(in the rows, 128 means zero)
Rotation paths and how fast each direction turns (degrees each step)
Each turn is a multiple of 5 degrees from 10 to 175, or 0.
Each row of a path follows its step; steps can be skipped.
path 1
step 0: [137 138 124 129 127 127 127 129 117 132 116 131 127 133 145 120 121 110
 122 127 119 128 117 124 138 134 112 133 117 113 129 141 129 129 129 131
 138 136 132]
step 1: [123 129 110 124 133 129 128 128 126 125 122 127 133 146 145 139 118 125
 142 134 128 133 137 111 132 128 133 112 134 127 114 123 135 126 129 128
 128 124 119]
step 2: [135 129 141 125 121 131 138 117 106 130 124 129 144 136 126 131 148 122
 127 126 128 124 127 117 124 112 132 132 130 121 126 130 129 129 132 131
 138 122 116]
step 3: [134 133 125 133 134 115 114 134 124 129 131 130 123 132 139 133 133 114
 130 122 126 113 114 127 115 139 135 131 135 107 122 128 137 125 126 120
 126 138 122]
step 4: [116 141 133 124 130 124 127 129 121 122 116 121 131 137 144 123 140 128
 123 113 129 134 135 121 130 130 128 104 113 132 124 126 127 138 134 123
 124 139 126]
step 5: [137 127 118 133 113 138 136 126 119 116 126 113 127 136 129 129 141 121
 129 129 126 129 118 122 141 120 123 122 140 112 122 137 128 125 126 117
 122 123 136]
step 6: [125 129 125 131 142 119 136 125 116 133 108 128 129 127 142 137 118 113
 130 131 127 134 119 119 130 125 132 139 123 116 141 134 137 130 139 125
 121 132 120]
step 7: [116 128 122 112 138 120 132 129 124 131 124 128 128 148 134 132 133 128
 129 120 128 118 138 116 122 122 113 123 130 121 111 133 136 136 115 124
 134 121 125]
step 8: [134 134 124 126 121 129 127 123 124 120 125 139 137 143 130 114 145 113
 127 126 127 131 115 126 140 118 136 132 125 115 122 112 134 125 133 132
 135 134 119]
step 9: [120 124 134 123 124 137 129 129 126 133 130 128 125 123 140 140 131 123
 139 116 119 129 119 114 120 140 138 120 135 113 120 135 137 128 139 118
 126 142 121]
step 10: [128 132 136 125 130 117 133 129 116 106 129 111 134 135 138 124 132 122
 123 113 127 122 143 122 130 117 136 129 123 126 130 137 135 139 123 125
 116 130 123]
[125 128 122 126 133 129 133 127 128 129 124 127 123 127 124 127 126 125
 125 130 130 128 126 128 133 128 124 127 125 127 130 130 131 126 129 127
 130 124 132]	55
[127 131 129 125 130 123 122 132 131 129 128 131 126 131 131 124 130 128
 124 129 129 128 127 132 126 128 121 129 125 127 125 126 127 129 125 129
 128 130 130]	95
[131 125 131 127 126 129 126 132 130 128 123 127 131 128 127 127 131 128
 129 129 131 126 127 124 128 124 130 129 129 128 127 123 126 129 131 130
 129 125 137]	120
[128 127 126 132 129 126 130 130 132 125 126 131 132 130 128 126 123 129
 127 124 135 124 133 125 130 132 128 125 126 127 127 130 126 132 126 129
 130 129 128]	115
path 2
step 0: [120 126 126 132 118 115 129 130 136 135 138 123 120 123 123 112 135 134
 121 127 116 121 124 121 121 129 128 130 132 120 133 144 112 135 137 153
 130 113 126]
step 1: [118 124 137 139 139 114 148 132 133 125 132 130 135 137 116 127 129 131
 126 126 114 135 126 121 147 138 123 123 131 142 134 140 112 131 141 125
 129 125 129]
step 2: [122 119 131 146 135 117 129 130 129 131 116 117 134 114 122 115 123 138
 129 122 107 117 123 134 127 112 124 128 133 139 121 134 132 114 133 126
 118 118 133]
step 3: [109 127 110 141 131 109 132 138 139 123 125 124 137 127 136 132 132 140
 123 121 137 121 116 142 138 126 131 128 130 131 132 140 129 135 125 146
 129 125 131]
step 4: [116 135 122 140 124 121 136 144 127 124 117 128 143 142 120 129 128 126
 130 125 108 140 133 131 130 136 126 113 140 125 135 125 145 129 128 131
 126 114 138]
step 5: [125 111 124 130 125 116 118 119 127 123 128 131 137 119 141 120 146 130
 123 126 119 133 125 137 134 126 129 122 135 117 132 132 130 114 131 125
 127 107 149]
step 6: [131 145 118 129 129 121 133 118 131 135 135 129 134 131 121 124 137 140
 127 130 131 123 128 142 125 134 133 115 129 124 144 147 125 139 142 132
 123 105 133]
step 7: [127 125 135 137 129 130 142 122 115 124 123 127 140 131 134 112 136 132
 137 133 103 124 132 124 140 130 119 123 129 121 140 137 127 138 140 137
 145 120 125]
step 8: [129 123 136 146 131 115 131 120 141 123 121 133 133 112 138 127 132 132
 136 129 120 113 129 134 123 134 131 134 144 134 137 143 124 129 144 113
 130 129 140]
step 9: [122 128 116 151 110 123 132 137 133 125 119 135 127 127 136 123 119 139
 118 123 120 118 132 132 119 130 123 129 118 133 138 144 124 135 137 136
 122 114 116]
step 10: [118 121 138 147 125 116 138 122 136 128 116 136 139 142 138 140 127 131
 126 126 116 144 127 135 150 133 124 135 123 130 129 135 140 130 132 126
 128 122 125]
[130 126 123 127 124 127 126 122 127 131 129 133 132 128 122 127 132 128
 132 128 129 133 128 127 129 129 131 129 131 124 127 126 128 126 129 131
 127 128 126]	55
[127 122 125 126 128 131 128 130 127 124 129 130 132 129 132 128 132 131
 123 131 130 126 126 122 132 126 129 131 125 128 129 128 126 126 129 130
 130 129 129]	160
[127 127 124 133 129 127 129 126 123 133 127 130 126 128 129 127 124 129
 129 125 127 123 127 124 129 126 126 127 131 133 129 129 125 128 131 126
 130 134 126]	55
[131 128 131 124 127 125 132 130 125 131 126 133 134 130 126 129 127 128
 126 128 125 125 131 127 131 131 125 127 128 130 124 127 129 128 124 126
 132 126 125]	125
path 3
step 0: [137 121 129 123 141 113 133 124 144 132 123 126 133 128 124 119 130 139
 130 135 133 129 138 133 125 122 115 123 143 120 127 133 118 116 123 124
 121 115 140]
step 1: [111 121 129 127 138 141 127 113 137 119 123 119 124 135 130 123 115 121
 134 151 120 130 133 126 130 139 122 121 130 130 128 140 131 126 135 130
 129 121 127]
step 2: [133 142 118 127 131 130 127 127 127 132 116 125 135 141 127 130 118 130
 152 132 127 125 140 125 128 124 119 128 135 139 130 120 112 121 126 115
 129 119 134]
step 3: [130 124 124 121 133 127 123 118 133 139 116 117 131 119 133 117 116 129
 131 136 126 136 138 138 118 123 119 113 122 116 137 135 130 118 124 137
 136 129 138]
step 4: [126 128 135 132 131 120 143 124 141 124 131 117 129 137 130 122 125 126
 129 144 136 134 134 127 130 127 117 123 135 138 121 137 119 119 132 122
 116 107 138]
step 5: [119 129 131 124 136 140 116 113 130 121 111 131 134 129 122 134 109 124
 138 137 121 129 138 134 131 136 109 123 139 128 126 126 122 130 128 129
 130 130 129]
step 6: [128 133 116 123 136 129 125 135 128 146 116 115 123 136 140 123 125 131
 148 135 131 128 135 129 119 128 130 127 130 131 127 131 116 120 129 127
 127 120 148]
step 7: [130 136 127 129 128 125 131 118 134 123 126 122 129 121 133 124 109 121
 126 142 126 137 137 143 130 117 113 109 114 120 130 131 131 124 125 122
 125 118 133]
step 8: [120 125 131 125 134 128 131 116 138 134 120 117 144 130 129 133 126 130
 132 134 146 137 126 126 125 135 112 123 143 137 117 131 111 122 131 127
 120 122 132]
step 9: [118 126 130 133 137 134 117 130 127 130 120 134 122 124 130 126 112 130
 142 145 118 128 142 135 130 138 120 126 138 119 123 132 129 129 125 121
 132 125 150]
step 10: [127 134 111 119 136 126 125 121 133 137 116 116 123 135 135 130 122 127
 141 142 134 123 128 133 124 114 122 124 113 132 121 128 120 123 137 121
 116 119 129]
[127 124 127 127 130 127 129 129 136 122 130 126 126 131 130 129 131 124
 124 127 126 129 124 130 128 126 128 123 124 126 129 129 127 129 129 127
 124 123 125]	110
[125 127 129 127 130 128 128 124 129 131 128 127 129 126 129 126 131 128
 132 128 129 126 128 130 122 129 125 128 123 130 125 129 129 132 132 135
 131 129 122]	160
[130 132 121 127 131 135 129 131 126 127 128 125 128 130 132 127 126 129
 132 127 127 125 128 129 130 128 130 128 125 126 133 125 127 131 128 129
 126 128 126]	90
[123 129 127 129 124 128 121 130 128 128 125 129 123 132 127 131 131 125
 134 128 124 127 129 127 126 127 129 129 125 128 128 127 125 127 128 125
 131 130 129]	95
path 4
step 0: [129 111 144 130 130 126 117 131 120 123 129 122 126 116 132 119 126 120
 131 122 108 119 129 124 122 134 138 136 130 121 129 129 132 120 119 113
 136 112 124]
step 1: [125 132 156 127 134 142 121 135 131 122 144 125 123 132 136 127 121 125
 121 117 128 138 123 125 126 138 128 133 136 135 130 127 135 123 114 129
 143 126 131]
step 2: [130 141 144 126 117 135 130 121 125 129 124 123 116 119 130 122 133 112
 124 118 121 118 129 117 122 134 135 110 139 130 137 130 134 122 114 131
 132 121 119]
step 3: [124 136 153 121 120 130 125 111 126 129 135 117 124 124 132 128 129 127
 135 120 122 131 121 129 114 137 144 129 116 139 135 133 123 128 130 116
 133 133 133]
step 4: [119 129 149 134 124 143 125 126 143 108 122 123 131 125 122 118 137 124
 122 125 135 122 132 131 121 131 140 116 127 139 125 137 133 137 126 125
 128 121 132]
step 5: [134 129 133 132 126 138 127 125 119 122 109 125 129 114 137 117 139 128
 117 120 126 140 123 130 118 136 146 122 125 128 130 131 114 129 119 125
 139 130 139]
step 6: [130 127 127 129 128 147 132 131 129 116 138 122 136 118 142 113 121 127
 122 129 126 131 133 123 107 126 139 123 125 141 143 123 135 128 136 125
 128 128 140]
step 7: [127 112 133 136 112 132 125 128 116 124 119 127 123 137 132 114 127 119
 112 114 127 130 139 127 119 124 138 127 123 125 130 127 144 127 126 115
 134 127 138]
step 8: [130 137 138 130 121 139 131 130 113 127 132 136 129 123 135 118 134 126
 126 114 133 137 141 125 126 130 125 143 123 142 139 120 134 141 130 129
 147 120 134]
step 9: [137 137 134 127 124 126 123 139 127 133 119 117 123 137 138 109 138 126
 123 119 127 120 133 110 109 119 133 128 127 137 133 130 136 136 135 127
 131 120 117]
step 10: [137 135 127 128 125 126 114 121 135 139 129 126 125 135 126 122 125 130
 129 117 141 132 139 117 125 136 143 128 121 141 131 134 129 127 133 114
 153 125 136]
[126 130 128 131 127 128 127 132 132 125 127 126 129 129 128 127 129 125
 127 128 126 120 132 127 131 125 127 125 131 130 133 126 128 128 129 131
 121 124 130]	155
[129 137 125 125 128 127 132 131 124 126 125 128 126 126 131 128 127 127
 125 131 124 130 127 128 126 130 127 127 129 127 131 129 125 131 128 132
 128 127 124]	110
path 5
step 0: [139 117 124 127 123 127 126 131 124 128 128 128 116 124 123 138 125 124
 130 120 121 126 135 127 127 123 112 124 145 129 127 135 131 122 131 147
 122 156 131]
step 1: [134 129 124 126 138 131 125 136 123 127 132 124 125 127 141 135 123 144
 150 126 132 115 123 132 137 127 117 125 132 141 139 128 143 131 141 136
 136 138 126]
step 2: [139 133 134 117 139 130 131 128 117 117 133 135 116 136 135 130 120 129
 132 134 123 113 131 117 123 130 118 124 126 125 129 117 120 146 139 114
 133 140 118]
step 3: [148 136 133 131 130 121 117 110 133 123 115 132 129 132 116 139 124 124
 121 132 140 130 126 128 130 130 116 135 134 127 128 126 133 146 132 126
 136 144 121]
step 4: [129 137 135 143 123 128 126 127 123 130 123 132 119 119 135 138 124 134
 129 123 122 138 119 132 125 137 132 143 138 120 141 131 134 132 136 136
 129 141 103]
step 5: [128 140 151 122 119 121 127 136 109 126 122 127 122 131 141 134 128 127
 133 136 123 124 124 136 115 128 113 130 133 120 131 128 134 131 131 144
 132 122 129]
step 6: [137 125 132 131 130 123 128 133 127 117 118 116 124 122 122 131 137 126
 132 137 121 114 135 132 119 121 116 123 117 127 126 136 123 139 126 149
 120 147 123]
step 7: [138 117 108 127 119 135 126 139 135 120 116 133 124 126 131 129 122 133
 131 127 127 115 124 125 124 128 112 131 144 136 128 134 136 134 141 140
 127 138 121]
step 8: [133 124 133 122 128 137 133 133 112 119 140 136 120 127 135 134 129 134
 134 135 135 118 131 130 132 129 121 133 140 147 145 130 128 138 127 124
 146 138 119]
step 9: [145 131 131 127 130 135 126 119 115 121 132 128 124 139 122 151 113 125
 137 130 132 132 134 123 121 130 118 116 122 125 132 116 128 143 125 131
 132 133 117]
step 10: [146 136 132 131 131 119 117 117 140 131 113 122 120 116 133 139 121 132
 130 134 120 130 127 122 118 125 133 130 140 125 138 117 135 134 127 131
 137 143 123]
[123 126 127 125 126 130 127 131 128 127 130 126 125 127 128 125 130 130
 127 131 127 124 129 128 132 125 125 128 126 128 125 126 133 126 130 133
 122 132 131]	60
[127 134 130 126 133 123 127 121 128 131 130 128 127 130 128 129 128 130
 126 126 128 129 125 126 130 126 129 129 127 125 127 125 132 128 133 124
 127 131 126]	45
[129 131 125 130 128 128 128 127 126 132 128 126 130 132 124 131 130 126
 125 124 129 129 128 124 131 127 126 129 122 129 128 129 126 130 125 135
 129 132 130]	120
[125 130 130 129 127 129 127 129 130 127 122 127 126 129 126 127 130 126
 127 129 129 127 130 127 125 127 130 118 125 128 132 124 127 132 132 127
 129 128 130]	100
[127 129 130 126 129 127 131 129 125 127 133 121 130 132 133 131 129 129
 132 130 128 130 127 129 126 133 126 127 124 129 128 122 125 129 128 129
 127 126 129]	100
[130 122 128 131 132 127 128 124 128 123 128 127 132 126 121 126 128 127
 129 131 129 131 124 125 124 130 128 128 129 126 128 125 128 126 130 131
 127 131 131]	110
path 6
step 0: [132 123 137 142 137 124 128 140 124 119 140 115 129 128 128 125 123 140
 129 138 128 127 123 129 129 126 130 130 127 149 136 133 127 126 107 133
 138 122 131]
step 1: [117 127 124 139 136 141 121 138 126 121 132 111 124 138 136 139 132 124
 132 124 129 124 119 130 137 129 124 144 125 144 131 122 125 132 128 134
 141 125 135]
step 2: [127 126 132 128 133 136 126 143 133 109 132 113 115 122 127 136 129 123
 117 126 128 124 128 126 121 119 126 142 119 128 123 134 135 132 125 125
 140 141 136]
step 3: [121 128 135 125 127 136 117 133 129 108 131 119 122 133 122 123 122 113
 127 128 130 130 148 140 127 137 121 143 127 129 135 127 143 133 127 126
 129 133 129]
step 4: [128 122 134 121 131 128 107 131 140 117 119 135 128 135 121 140 135 109
 113 132 132 132 132 138 122 130 132 129 127 136 133 137 132 130 129 133
 126 132 124]
step 5: [119 124 131 128 113 115 107 130 121 116 134 129 126 125 118 133 131 120
 132 126 130 138 130 132 114 128 144 123 128 137 126 132 133 141 129 122
 127 124 121]
step 6: [115 124 131 135 119 122 113 121 122 129 125 135 122 126 118 145 123 127
 136 138 133 115 135 132 125 121 140 123 136 144 132 124 129 122 136 128
 124 138 132]
step 7: [129 140 124 129 122 118 128 128 128 116 123 127 123 119 127 132 132 133
 135 135 142 128 129 132 118 127 133 117 125 152 136 123 114 121 124 117
 127 138 136]
step 8: [130 137 117 138 116 120 129 121 121 125 120 118 116 137 127 139 126 130
 136 128 127 137 137 126 119 130 131 130 124 135 141 119 119 116 126 138
 142 128 138]
step 9: [141 134 138 137 122 122 124 126 135 119 129 126 121 125 142 136 132 137
 125 123 131 123 136 128 124 126 136 136 136 126 134 126 116 123 111 142
 140 135 137]
step 10: [135 129 123 132 126 138 113 126 134 120 133 130 126 127 130 126 128 138
 132 126 125 135 136 132 137 127 126 131 131 133 138 116 130 138 106 129
 153 126 131]
[130 129 128 135 128 127 127 126 127 132 127 130 126 128 129 125 130 129
 131 135 133 129 131 123 122 128 128 125 128 131 125 126 126 129 130 130
 125 126 131]	40
[126 128 127 131 126 127 126 126 127 131 131 124 127 132 131 128 127 129
 133 129 123 130 131 130 132 130 126 127 129 128 132 130 134 127 133 130
 126 127 129]	145
[127 124 125 130 131 132 130 129 133 129 133 128 121 126 132 127 128 124
 127 127 129 128 130 129 125 132 126 127 130 124 130 127 128 132 126 130
 131 129 127]	45
[128 129 123 128 127 125 128 129 128 128 126 125 126 131 128 131 134 125
 126 123 127 134 123 125 127 128 128 127 125 128 126 129 125 130 133 129
 130 125 127]	110
path 7
step 0: [133 108 129 143 122 146 124 131 126 124 128 127 126 110 134 120 134 137
 137 114 129 141 128 137 125 129 139 122 141 135 133 123 130 127 132 129
 117 137 123]
step 1: [117 115 123 134 128 125 133 139 134 135 132 132 131 128 145 130 125 131
 130 119 139 115 124 131 122 144 141 130 121 137 113 135 126 132 121 132
 120 146 115]
step 2: [122 127 124 132 129 129 134 134 129 139 111 123 116 132 144 118 118 122
 120 123 140 129 112 126 140 135 126 123 133 150 142 127 132 123 124 131
 120 129 132]
step 3: [125 139 127 125 130 125 122 120 128 137 120 128 124 126 142 133 116 122
 129 122 146 130 131 124 141 125 128 145 132 131 128 121 115 126 128 120
 131 124 100]
step 4: [132 143 122 127 135 138 133 114 120 133 120 126 133 128 139 115 115 109
 134 143 132 143 138 132 123 129 129 142 125 132 121 129 129 124 122 135
 118 123 133]
step 5: [125 117 141 127 127 143 123 121 126 122 125 132 124 103 132 129 119 128
 133 129 128 143 145 124 133 132 120 139 138 126 124 124 139 139 116 134
 134 129 125]
step 6: [121 139 126 132 126 131 141 136 134 119 137 132 140 110 144 124 124 126
 137 129 122 129 127 117 126 143 128 135 119 115 130 141 131 138 125 135
 127 146 130]
step 7: [130 123 133 126 136 126 139 140 141 116 105 129 118 122 131 127 126 139
 126 123 129 136 109 113 125 134 133 135 130 124 137 131 132 133 114 127
 129 128 139]
step 8: [119 140 128 130 125 127 134 125 131 119 125 124 115 133 131 127 143 125
 148 120 135 131 119 117 134 121 136 127 120 122 138 133 114 132 112 123
 130 129 109]
step 9: [135 127 135 132 138 134 135 112 131 123 108 114 125 135 126 123 124 127
 143 125 129 137 126 131 123 138 133 124 116 131 118 145 118 117 132 128
 121 114 124]
step 10: [117 116 127 126 122 136 125 113 131 133 125 134 121 125 121 117 125 128
 129 124 119 138 130 132 125 135 121 118 121 130 124 129 131 127 114 145
 138 118 101]
[126 128 124 122 129 121 130 132 130 127 126 126 126 126 130 126 125 127
 125 123 126 125 127 129 131 127 130 127 128 129 130 130 127 134 128 125
 129 131 131]	70
[126 129 131 129 126 130 128 124 125 125 131 128 128 122 131 129 131 126
 127 125 130 127 129 126 130 128 124 124 129 129 132 129 122 127 132 122
 128 129 128]	130
[131 132 128 130 126 129 128 131 130 128 129 135 127 128 127 127 123 129
 122 129 129 126 120 123 129 127 126 129 125 127 131 127 126 127 130 127
 129 127 127]	80
